In the data rows, the value 500 means zero.
Some points:
  509  477  674  353  211  341  447  456  284  878  316  649  454  602  301  464  277  555  618  531  597  511  575  109  246  515  161  375  782  561  596  479  322  586  398  420  478  675  276  728  377  512  237  532  600  614  488  533  416  510
  584  503   61  270  501  503  317  559  232  517  482  566  420  564  565  371  557  796  272  420  330  471  496  516  389  380  471  352  567  629  275  419  532  391  521  715  715  366  342  443  420  517  695  267  351  468  525  334  391  267
  325  708  544  487  594  296  751  793  355  418  263  392  622  504  512  484  488  415  646  487  462  474  355  403  426  719  579  383  325  672  406  624  379  101  412  446  459  503  437  843  640  505  594  303  583  507  613  458  373  645
  321   81  561  381  651  485  477  329  454  477  179  480  459  532  560  601  603  362  617  653  854  436  518  679  378  509  514  412  608  401  490  492  789  397  803  494  534  511  319  679  528  634  318  568  354  334  497  630  357  284
  413  302  411  469  445  359  436  333  568  356  275  610  482  403  396  380  440  472  528  457  386  379  524  513  610  434  668  555  301  705  455  367  376  758  435  670  712  527  387  905  591  387  596  637  386  133  484  368  774  838
  549  615  460  294  584  402  479  307  657  462  421  536  789  322  800  653  407  521  151  361  553  370  385  409  205  107  303  367  516  431  453  423  877  653  617  448  211  495  464  624  588  470  460  389  441  510  582  486  477  643
  700  546  114  637  748  340  506  518  692  322  521  595  205  603  406  468  548  584  619  504  629  298  607   57  581  451  752  436  454  510  504  471  271  652  873  348  288  517  564  258  562  493  395  429  744  487  380  655  415  465
  526  494  600  361  584  325  459  424  550  663  657  559  509  568  623  337  753  788  642  488  521  465  773  607  560  430  698  526  520  506  515  186  601  281  343  689  316  545  408  309  488  497  368  236  791  335  636  625  612  553
  691  318  461  560  484  596  452  678  588  763  578  289  569  465  447  539  508  392  279  502  611  445  726  583  314  446  471  470  532  705  397  360  412  404  525  335  274  332  542  650  351  337  512  551  576  416  154  877  491  792
  254  612  228  335  551  465  604  584  690  575  759  605  305  696  297  407  602  189  473  537  467  579  551  890  520  249  555  450  489  204  386  669  634  545  686  406  724  567  630  653  502  526  768  498  722  609  598  519  610  512
  714  693  568  546  372  702  399  474  569  588  453  489  465  605  389  573  394  313  422  554  268  480  488  379  492  837  651  497  719  252  615  716  753  548  719  805  626  373  576  661  516  416  531  324  465  195  666  646  708  428
  440  481  385  512  347  399  385  532  547  445  384  316  638  783  403  526  619  341  556  414  539  730  687  331  210  481  490  771  277  610  756  410  561  437  446  301  604  479  687  466  293  596  599  525  223  635  692  440  481  577
  491  334  280  610  582  488  416  474  366  399  594  457  514  547  622  658  401  458  372  547  571  769  146  606  294  414  431  737  790  543  440  743  588  419  284  631  762  638  561  255  631  536  158  432  842  413  552  376  406  762
  514  570  706  353  729  355  446  625  297  506  572  214  467  539  253  761  345  672  402  363  439  356  561  631  486  284  659  386  401  450  859  233  380  473  637  774  535  570  481  454  470  562  503  631  682  606  391  432  416  565
  347  509  318  428  546  526  669  640  559  508  417  397  463  478  489  323  210  693  486  574  623  589  774  603  532  877  591  310  368  484  502  576  810  853  432  411  429  464  505   85  499  647  446  504  398  548  504  283  463  724
  480  387  358  622  433  718  473  649  394  522  660  392  709  377  486  314  291  525  667  593  403  379  691  409  804  190  391  654  410  335  667  528  451  227  592  391  609  593  376  519  658  523  566  336  364  466  561  584  385  575
  535  695  668  371  195  317  445  330  313  378  619  509  467  223  420  381  310  488  453  442  693  561  514  623  615  551  443  638  314  491  372  602  608  411  553  388  541  466  761  554  379  572  685  498  670  338  354  779  403  413
  466  634  650  339  457  394  595  738  413  597  341  494  695  544  450  487  395  465  446  415  392  445  434  629  498  469  439  750  837  575  349  227  543  331  706  275  584  508  744  251  723  397  436  483  338  524  366  295  764  285
  512  440  662  718  347  591  546  423  355  518  293  584  655  645  365  339  671  505  518  458  467  605  373  229  684  478  498  473  301  300  486  771  563  440  563  757  365  566  636  327  486  589  507  659  432  534    0  233  487  576
  766  327  390  553  716  332  595  327  416  607  386  529  519  463  699  579  426  380  512  363  564  531  488  647  857  645  337  296  482  324  507  641  363  253  553  559  705  386  759  442  386  355  538  574  353  667  696  469  737  532
  441  428  623  465  688  546  343  624  469  385  784  687  450  390  649  447  319  614  784  386  631  479  147  296  176  627  397  564  386  441  621  323  634  655  385  473  531  447  592  656  464  418  684  355  523  728  348  713  704  502
  627  472  604  326  484  526  603  323  357  682  560  376  560  499  472  513  584  481  581  730  705  445  189  418  513  295  831  524  453  713  726  895  515  642  208  329  521  462  462  394  450  217  550  488  431  489  492  558  591  368
  669  278  705  307  292  528  516  597  452  147  359  750  290  390  637  452  547  383  283  684  370  514  813  487  479  515  636  497  664  501  715  541  430  457  420  518  233  634  541  405  555  494  683  535  612  616  502  511  455  624
  579  582  842  497  456  594  391  705  607  492  567  587  432  552  228  574  584  936  153  545  873  338  445  444  617  457  392  560  245  451  325  539  429  288  466  370  611  484  520  579  644  605  459  623  498  541  800  230  387  494
  418  540  481  727  592  628  478  475  299  373  618  563  390  400  330  398  528  397  682  525  502  444  205  681  545  579  187  555  642  823  605  530  773  461  881  546   87  447  452  424  293  511  435  526  321  439  733  315  571  572
  485  699  225  617  404  406  499  585  328  511  586  385  548  473  817  466  524  622  393  669  646  233  381  759  377  542  718  658  611  257  409  398  267  647  455  664  389  555  586  769  438  573  238  646  296  686  682  457  462  375
  396  448  306  520  449  561  320  364  762  633  573  530  285  426  424  718  193   94  683  499  474  433  419  534  520  560  617  478  387  420  359  346  268  438  255  482   12  522  407  278  479  515  669  335  542  341  450  368  453  332
  861  616  427  545  338  546  464  665  629  352  431  578  647  472  497  556  492  753  904  345  399  717  554  834  328  282  453  470  484  520  449  753  492  466  372  463  320  347  404  667  620  597  283  560  503  620  475  472  499  334
  560  493  554  561  567  696  689  542  651  402  840  464  583  418  568  333  383  366  475  444  601  579  685  318  198  428  557  356  476  586  525  405  390  160  439  587  586  628  427  589  325  490  428  725  601  339  402  280  691  309
  457  181  370  618  554  648  615  409  583  537  391  353  591  603  413  267  531  708  460  399  378  551  241  412  876  693  361  447  622  550  560  374  675  742  353  376  293  654  795  763  526  431  621  563  665  465  522  516  361  115
  404  591  764  677  289  636  633  652  432  364  391  598  389  699  558  680  517  493  474  581  419  583  547  555  616   75  481  417  165  432  449  303  345  674  424  500  644  455  590  447  169  368  265  172  471  426  368  631  498  459
  231  710  672  541  865  517  415  409  592  452  332  350  336  382  596  392  518  546  391  481  536  650  574  422  695  306  548  674  927  506  341  664  428  533  250  509  400  346  410  504  470  706  568  415  407  767  595  430  526  443
  414  171  766  348  622  472  476  609  491  593  563  467  586  370  490  366  655  654  435  303  152  615  339  507  416  710  301  505  450  451  478  736  112  804  575  476  443  540  537  289  377  602  234  539  369  216  673  728  390  401
   98  554  528  753  365  413  683  351  463  488  668  569  634  318  388  822  657  829  548  511  530  506  908  476  366  470  572  553  740  467  475  516  320  424  473  633  641  378  696  515  617  336  617  490  440  605  565  437  370  606
  451  641  483  395  478  529  288  195  630  491  598  420  168  387  594  560  659  531  487  603  177  620  607  460  624  641  534  344  301  490  584  418  456  459  619  203  624  520  518  775  614  429  321  478  448  504  276  201  492  683
  597  571  738  788  530  603  483  403  530  511  543  549  717  573  642  294  492  344  507  620  481  788  262  581  532  565  776  266  701  443  479  277  463  636  639  412  692  477  298  320  684  581  774  708  462  515  647  616  357  553
  667  380  711  684  633  379  488  346  357  531  626  494  518  541  401  558  601  167  466  486  211  404  729  545  428  881  484  646  268  478  214  623  792  729  437  448  622  580  265  448  661  332  514  536  426  717  582  467  439  423
  413  674  411  521  467  682  673  384  623  642  425  515   95  736  585  728  545  789  405  428  301  511  445  422  461  460  467  599  321  531  447  515  537  346  510  396  290  551  338  394  536  531  598  931  401  432  589  801  506  650
  455  447  438  495  224  419  495  545  565  379  587  600  636  489  469  570  679  177  429  396  470  276  362  315  687  641  518  507  616  353  625  348  530  515  305  330  588  189  248  417  470  545  358  646  625  611  469  605  622  565
  488  553  328  677  366  534  553  596  889  604  316  443  525  365  709  560  569  583  478  487  705  526  422  684  748  721  394  562  425  734  660  637  421  680  747  771  684  618  239  315  428  545  734  304  773  643  234  610  566  168
  650  744  427  238  764  702  502  529  492  432  571  560  712  553  546  601  677  118  801  712  569  414  558  494  597  585  173  477  626  664  424  420  406  586  189  753  816  586  717  445  592  602  555  548  373  464  398  532  397  575
These points spread out most along one direction. For each point below, how far along it does it lie, from 0 to 99? The average is 50, and the first point in the table lies past the average. One standard deviation of the points above along it is 16.
  766  327  390  553  716  332  595  327  416  607  386  529  519  463  699  579  426  380  512  363  564  531  488  647  857  645  337  296  482  324  507  641  363  253  553  559  705  386  759  442  386  355  538  574  353  667  696  469  737  532 -> 31
  321   81  561  381  651  485  477  329  454  477  179  480  459  532  560  601  603  362  617  653  854  436  518  679  378  509  514  412  608  401  490  492  789  397  803  494  534  511  319  679  528  634  318  568  354  334  497  630  357  284 -> 39
  404  591  764  677  289  636  633  652  432  364  391  598  389  699  558  680  517  493  474  581  419  583  547  555  616   75  481  417  165  432  449  303  345  674  424  500  644  455  590  447  169  368  265  172  471  426  368  631  498  459 -> 71
  667  380  711  684  633  379  488  346  357  531  626  494  518  541  401  558  601  167  466  486  211  404  729  545  428  881  484  646  268  478  214  623  792  729  437  448  622  580  265  448  661  332  514  536  426  717  582  467  439  423 -> 23
  455  447  438  495  224  419  495  545  565  379  587  600  636  489  469  570  679  177  429  396  470  276  362  315  687  641  518  507  616  353  625  348  530  515  305  330  588  189  248  417  470  545  358  646  625  611  469  605  622  565 -> 42
  347  509  318  428  546  526  669  640  559  508  417  397  463  478  489  323  210  693  486  574  623  589  774  603  532  877  591  310  368  484  502  576  810  853  432  411  429  464  505   85  499  647  446  504  398  548  504  283  463  724 -> 36
  535  695  668  371  195  317  445  330  313  378  619  509  467  223  420  381  310  488  453  442  693  561  514  623  615  551  443  638  314  491  372  602  608  411  553  388  541  466  761  554  379  572  685  498  670  338  354  779  403  413 -> 52
  485  699  225  617  404  406  499  585  328  511  586  385  548  473  817  466  524  622  393  669  646  233  381  759  377  542  718  658  611  257  409  398  267  647  455  664  389  555  586  769  438  573  238  646  296  686  682  457  462  375 -> 60
  579  582  842  497  456  594  391  705  607  492  567  587  432  552  228  574  584  936  153  545  873  338  445  444  617  457  392  560  245  451  325  539  429  288  466  370  611  484  520  579  644  605  459  623  498  541  800  230  387  494 -> 78
  669  278  705  307  292  528  516  597  452  147  359  750  290  390  637  452  547  383  283  684  370  514  813  487  479  515  636  497  664  501  715  541  430  457  420  518  233  634  541  405  555  494  683  535  612  616  502  511  455  624 -> 57
  480  387  358  622  433  718  473  649  394  522  660  392  709  377  486  314  291  525  667  593  403  379  691  409  804  190  391  654  410  335  667  528  451  227  592  391  609  593  376  519  658  523  566  336  364  466  561  584  385  575 -> 58
